One vector is turned by the same rotation once a step. Each row is the vector after some number of steps, and that number follows the row.
The counts run from 0 to 91.
[-54 -26 -67  -6  24  32  -3 -66  31 -16   0  17  11  16]
6
[ -2  63 -27  10  37   8 -18  44  31 -25  29  53  29  25]
55
[ 25 -63 -44 -18  14   4  13 -10  -4   2 -32 -11  70  43]
20
[ -3 -44 -42 -29  11  17  21 -50   6  36  17  49  40  50]
13
[-10  67 -47   2  43  10 -35  30  37 -38   6  29  28  16]
58
[-14  65 -61  -2  46  11 -34   6  52 -32  -1   9  15  18]
60
[-10  45  -9  27  44  14  17  50  46  -2  48  59   7   4]
51
[-10  14  -9  54  58  24  33  54  56 -20  13  -3  -1 -21]
45
[ 26  48 -15 -17  31 -27 -17 -51   4  21  19  23  43  72]
72
[  8 -15  -1  48  42  13  25  76  21 -41  -9 -15  43  -6]
40
[ 30  -5 -13  30  37 -41  15 -78  13  -5  -9 -56  24  27]
82
[ 27 -70 -34   2  30  20  34 -10  18  11 -39 -47  47  17]
24
[ 26 -67 -36  -7  27  13  28  -1  11  10 -41 -37  49  28]
23
[ 13  50 -24 -15  43  -1  -7 -60  45  34  32  17   4  50]
68
[ 29 -73 -21   3  37  16  56  -6  24  25 -18 -39  30  16]
26
[ 14 -46 -46 -27   5   2  13 -25  -9  23  -2  33  68  55]
16
[ 36  34 -20 -11  30 -37 -24 -54  -2  -5  -5 -11  64  68]
75
[ 35 -25  20  46  19 -52  50 -48 -22   5  36  -7  36  21]
89
[ 35 -24  17  47  13 -52  48 -37 -19  -8  38   1  49  18]
90
[ 33 -26  19  41  28 -45  52 -63  -3   7  33 -20  26  19]
87
[ 31 -23  23  46  22 -48  49 -55 -10   4  34 -17  32  22]
88
[ 31  24 -22  -5  29 -32 -21 -57  -3 -13 -18 -34  63  48]
77
[ 26 -70 -27   7  34  16  42  -1  26  20 -30 -44  39  21]
25
[ -4  54 -47  -5  56  15 -17 -32  58   5   6  -3  -5  25]
64
[ -5   3  -8  54  57  23  33  57  50 -21   2 -15   1 -21]
44
[ 27 -21   8  33  32 -38  41 -74  10   4  17 -36  13  19]
85
[  4  53 -41 -15  57  13  -9 -49  51  26  18   8  -7  37]
66
[ 31  19 -27   6  33 -38 -19 -61   2 -19 -20 -44  57  44]
78
[ 22  50 -19 -14  39 -11  -4 -52  29  37  30  25  12  55]
69
[ 15 -55 -44 -30   6   0   5 -19  -9  15 -12  20  71  52]
17
[-65   2 -34   2  15  23 -35 -30   1 -54  13  47  47  29]
0
[ 35  27 -20  -7  27 -33 -26 -50  -4  -8 -13 -23  63  57]
76
[  3  -3 -12  53  54  16  30  72  37 -40  -8 -20  26 -19]
42
[  3 -43 -39 -32   4   5  21 -38  -4  38  14  46  51  53]
14
[-12  65 -59  -1  50  11 -33  -8  54 -22  -5  -2   7  18]
61
[ 26 -67 -48  -7  23   9  23  -8  11   2 -36 -34  52  32]
22
[-26 -41 -50 -19  20  25  17 -66  31  27  16  32  13  35]
10
[ 37 -22  15  47   4 -59  42 -26 -30 -14  39   2  50  11]
91
[  8  -9  -7  49  47  16  26  73  30 -42  -7 -20  33 -13]
41
[ 38 -49  24  24  29   1  59  38  10  29  13   9  46  19]
32
[ -7  57 -10  25  44   7  11  53  36  -8  45  62  12  12]
52
[ 11 -52 -42 -31   4   7  17 -32  -4  32   2  37  58  56]
15
[-14  60 -61   0  56  11 -30 -20  58 -13   0  -5   5  22]
62
[ -8  73 -43   4  39   3 -33  39  36 -33  10  40  30  19]
57
[ 25  49 -16 -19  34 -18 -14 -53  15  27  25  23  35  62]
71
[ -9  13  -8  54  60  22  34  51  57 -12  26  11  -9 -23]
46
[-19 -41 -42 -28  17  14  25 -63  18  35  16  43  19  37]
11
[ 38 -60  15  24  38   6  74  20  19  42   9  -7  32  18]
30
[ -6  26  -5  43  57  20  35  45  57  -7  39  26 -12 -10]
48
[ 40 -51  20  24  31   7  74  28  16  30  12   1  35  20]
31
[ 24  51 -22 -21  38 -14 -11 -55  26  32  28  23  27  60]
70
[ -2  59 -17  21  39   5   1  52  28 -14  41  62  20  18]
53
[-59 -15 -62  -8  21  25 -20 -48  22 -40  -6  20  23  17]
4
[  1   1  -8  49  54  21  32  67  51 -33   1 -18  10 -20]
43
[ 31  35 -13 -21  27 -37 -18 -51  -3   4   5  -2  58  69]
74
[ 15 -10   1  45  34   3  28  76  15 -40 -11  -9  47   1]
39
[-11  60 -59   0  54  16 -28 -23  59  -1   4  -2 -11  20]
63
[-16  22   1  51  60  22  35  49  61 -10  28  20  -5 -17]
47
[-58  -6 -48  -3  21  22 -33 -42  12 -54  -1  32  40  23]
2
[-46 -32 -60 -13  22  31   3 -69  35  14   7  24  10  27]
8
[ 35 -35  22  31  26  -5  54  60   1  11   9  12  54  24]
34
[ 34 -32  25  33  25  -1  48  71  -3  -1   8  12  57  21]
35
[-7 35 -7 42 51 17 30 44 52  0 43 42 -4  0]
49
[ 27 -12  -3  31  40 -32  26 -77  15   2  -2 -58  28  21]
83
[-12 -42 -37 -23  14  20  23 -55  16  34  16  45  31  44]
12
[ 36 -61  10  23  38  13  66   9  24  37   6 -18  27  18]
29
[ 32   7 -23   7  33 -34  -7 -60   6 -12 -23 -56  50  40]
79
[ 31 -66   0  17  44  10  67   4  22  37  -4 -26  24  13]
28
[ -9  67 -34   1  40   3 -26  44  31 -30  24  46  28  23]
56
[-62 -12 -57 -10  23  29 -26 -48  17 -42  -6  24  36  18]
3
[ 39 -44  24  32  30  -2  62  50   4  18  12   8  52  20]
33
[-37 -35 -57 -15  21  23  12 -67  30  19  12  27  16  26]
9
[ 32 -71 -12  12  42  19  56   1  27  31 -13 -31  28  18]
27
[ 28 -22   9  40  28  -2  39  79   1 -21  -5   2  61  14]
37
[-4 46 -2 35 50 22 25 47 54 -5 49 50  1  0]
50
[ 29 -15  14  36  27 -38  45 -67   0   9  24 -29  23  19]
86
[ 28   2 -23  15  38 -35   0 -69   4 -16 -20 -54  41  36]
80
[ 32  43 -14 -22  32 -28 -24 -51   1  12   9  11  58  69]
73
[-55 -28 -64 -13  23  33   0 -70  36  -2   4  19  10  23]
7
[-11  64 -60   0  51  13 -36  15  44 -31   3  15  23  19]
59
[-67   0 -43  -5  16  20 -32 -33   5 -53   2  40  45  26]
1
[ 20 -52 -47 -34   6   5  10 -14 -10   7 -15   8  77  48]
18
[ -6  62 -30  17  35   2  -9  53  31 -22  39  56  28  13]
54
[ 21 -57 -43 -26  10   3   9 -11  -6  11 -26  -1  74  50]
19
[ -5  54 -45 -10  60   9 -13 -45  63  14  15   0  -8  26]
65
[-58 -25 -65  -8  28  29 -12 -58  24 -29  -9  13  20  15]
5
[  4  49 -33 -13  48   0  -1 -54  53  35  27  10  -3  44]
67
[ 32 -24  15  31  30   0  44  72  -3 -16   3   9  60  14]
36
[ 30 -21   1  39  39 -36  38 -79  10  -4   6 -55  24  22]
84
[ 21 -65 -45 -12  18  10  14  -3   1   0 -34 -22  64  34]
21
[ 28  -3 -18  21  38 -29  15 -73  15  -8 -14 -62  32  30]
81
